One turn sends every row of this set to another row. A few are shown first. Where does it send the rows asked after them?
ris: [  5.0 -13.9 -12.3   9.7  11.1  -8.0 -16.1   5.5  -2.7  -1.2  -7.9  -8.2
   1.3 -16.0  -1.0  20.3  24.4]
Rabu: [-12.5   3.8 -20.0   5.0  -3.4  -7.8  -4.6   4.9   0.4 -13.5 -38.6  -8.6
   8.1  -8.3   5.0  -9.0  -7.4]
Nor: [ -3.6   2.2  16.8   2.8   0.0  15.9   4.8  28.3   2.6  17.5 -21.3  17.1
  -4.3  -6.0  -7.1   1.3  10.8]
vem: [  2.7  13.0 -13.9   7.0   9.1  -7.8   1.9   9.1  -9.2  11.1   7.0  20.9
 -29.0 -16.0  -7.6 -17.2   4.1]
bopo: [  6.5   4.7  13.1  -0.6  10.2   8.6  -6.1  27.9 -13.2   4.0 -15.3  16.7
   0.7 -10.3 -13.4   6.3  16.9]
Karug: [  6.1  10.2   8.8  -2.8  -7.2 -22.3  -8.3  17.6  10.8  -3.0  15.8  27.7
  -2.9   0.3   6.8   4.5   0.0]
kav: [  2.1  -3.9  -0.3  -3.9  -2.2  -6.5  -4.0 -19.3   1.2  -8.1 -37.1  31.2
  -2.8   4.6   0.4  17.0  -1.6]
gos: [-10.1   4.7 -27.7   8.7   3.2  -5.6  -0.3  -1.5   0.2 -16.6 -34.5   0.8
   6.4 -16.3  -2.2  -2.7  -7.3]
saku: [ -6.6   7.0 -13.1  14.4  -1.0 -15.1  -1.1  23.4   6.2  20.3  -7.7  22.4
 -28.6 -11.0  -0.5  -7.0  12.3]
fiz: [-11.7  10.3 -15.4   6.6  -1.0  -1.2   6.3  -6.0  -0.2 -13.5 -40.7   2.0
   4.6 -11.6   0.1 -11.9 -11.3]
mebe: [ -5.4   6.4 -18.3  -3.1  -7.1   0.6  -5.3 -19.1   5.6   9.2  17.8 -13.1
 -12.4  -0.2   4.7   3.1  -6.5]
nake: [  3.9  15.8   7.0  -0.1   3.1  -9.3  13.1 -13.0 -26.4   1.3 -31.6  14.6
   3.9  -7.0  -4.8  20.0   1.1]
Rakav: [  3.8  -3.5 -14.4   4.2  10.3  22.9  11.2  20.5  -9.7  16.1   4.9   9.1
   1.1  -9.5 -10.6  -1.3   0.6]
vinob: [  1.1  10.2   6.2   3.4  -9.1 -16.0   1.4  12.3  18.4   4.6  11.3  35.0
  -4.3  -1.9   6.4   4.2  -3.6]
ludov: [  4.4  -4.8  -3.7  -5.0   4.0  17.2  -0.5  29.2 -10.7  14.1   2.8  -4.4
   3.3   2.1  -0.1  -9.7   3.5]
sile: [ -7.5 -19.6  -7.7  18.4  -3.8   1.7  -0.1   4.2  13.9  17.3 -19.3  -9.5
  -5.9  -7.8   7.7  14.4  15.5]
vaz: [  2.0   7.1   4.1  -1.0 -12.0 -13.8  -0.1  13.2  14.0   5.8  19.5  22.9
  -2.9   6.0  11.2  -3.4  -9.0]
refal: [ -6.4  11.9 -15.5   0.3   4.0  -6.9  -4.1  -1.8  -7.8 -21.1 -34.7  -3.0
   7.3 -13.1  -0.7 -13.4  -7.7]
soz: [  3.6 -16.2 -25.1  -6.9  -5.9   1.8  -4.1 -13.4  -0.1   1.7 -16.5   6.8
   0.8  15.7  15.4   6.3 -17.3]
kem: [ -2.4   7.5 -19.1  -5.8  -2.7  -3.0  -9.1 -19.5   3.0   6.2  21.5 -11.9
 -12.4  -4.0   1.8   5.6  -5.4]
zifom: [  5.9  11.2  -1.4  -1.0  -2.9 -14.3   0.8  10.1   7.5  -2.4  25.2  29.9
  -1.0  -1.2   4.9   2.9  -5.7]
sulo: [ -1.9  -4.0 -26.0   7.3  -7.5  -2.7  18.1  -3.1 -13.8  18.3 -16.9  -6.3
   8.2   1.9   9.6  20.3  -7.2]
tofus: [  0.1   8.1 -11.1   8.3   5.1 -21.4 -15.5  28.4  -6.3   7.7  -3.3  14.7
 -22.2 -11.1  -2.1  -7.4  18.4]
Filib: [  6.2   0.2   8.1   6.9  10.1  11.6  13.2 -25.9 -10.9   1.8  -7.7   7.2
 -12.7 -18.2 -10.0  -5.5   4.2]
Zemit: [ -0.5  10.5  -4.2   1.7  -1.6 -11.9  -3.0  17.3  -7.2  15.3   1.7   8.6
 -28.5  -3.0   5.3 -28.9   3.1]
Lelep: [  0.0  12.8  15.9  -2.8  -7.7  -9.1   9.2  -5.2 -22.2  10.4 -36.5   2.1
   1.1   3.3   7.0  11.8   0.0]
Gare: [  7.1  -2.2  21.2  -4.2   2.0   3.5  -1.7 -14.7 -14.3   1.7 -11.6 -12.8
 -11.9  -2.3   5.0 -17.0   5.7]
gem: [ -8.6  16.0  17.4   0.0  -8.9 -15.6 -18.6  -8.9  12.4   2.1 -15.1   7.7
 -16.5  -7.4  -0.7  20.4  15.6]
lugid: [  5.6  -4.2   6.4 -10.3  -4.3 -11.5 -13.2  -9.9  -4.1 -10.4 -37.4  18.8
  -2.9  11.1   8.0  11.5  -0.9]
Lov: [ 10.4 -14.0 -30.4 -10.1   4.3  -3.4  -8.9 -15.2  -9.4  -6.8  -9.6   9.8
   5.0  10.2   7.9  11.6 -11.0]
mumo: [-10.0  16.9  13.3   3.5  -7.1 -13.6 -14.3 -11.8  13.9   3.3 -16.1  11.9
 -15.8 -10.3  -4.9  22.5  16.4]
ved: [  5.8  -1.5 -22.2  -1.9  -0.1 -11.2   2.4   3.4 -24.4   8.6 -11.8 -13.9
  12.8   2.7   9.9  21.2  -1.9]

ved turns into nake
Gare turns into ris
ludov turns into bopo
Now these:
Zemit turns into tofus
mumo turns into mebe
Karug turns into zifom
soz turns into lugid
gos turns into fiz

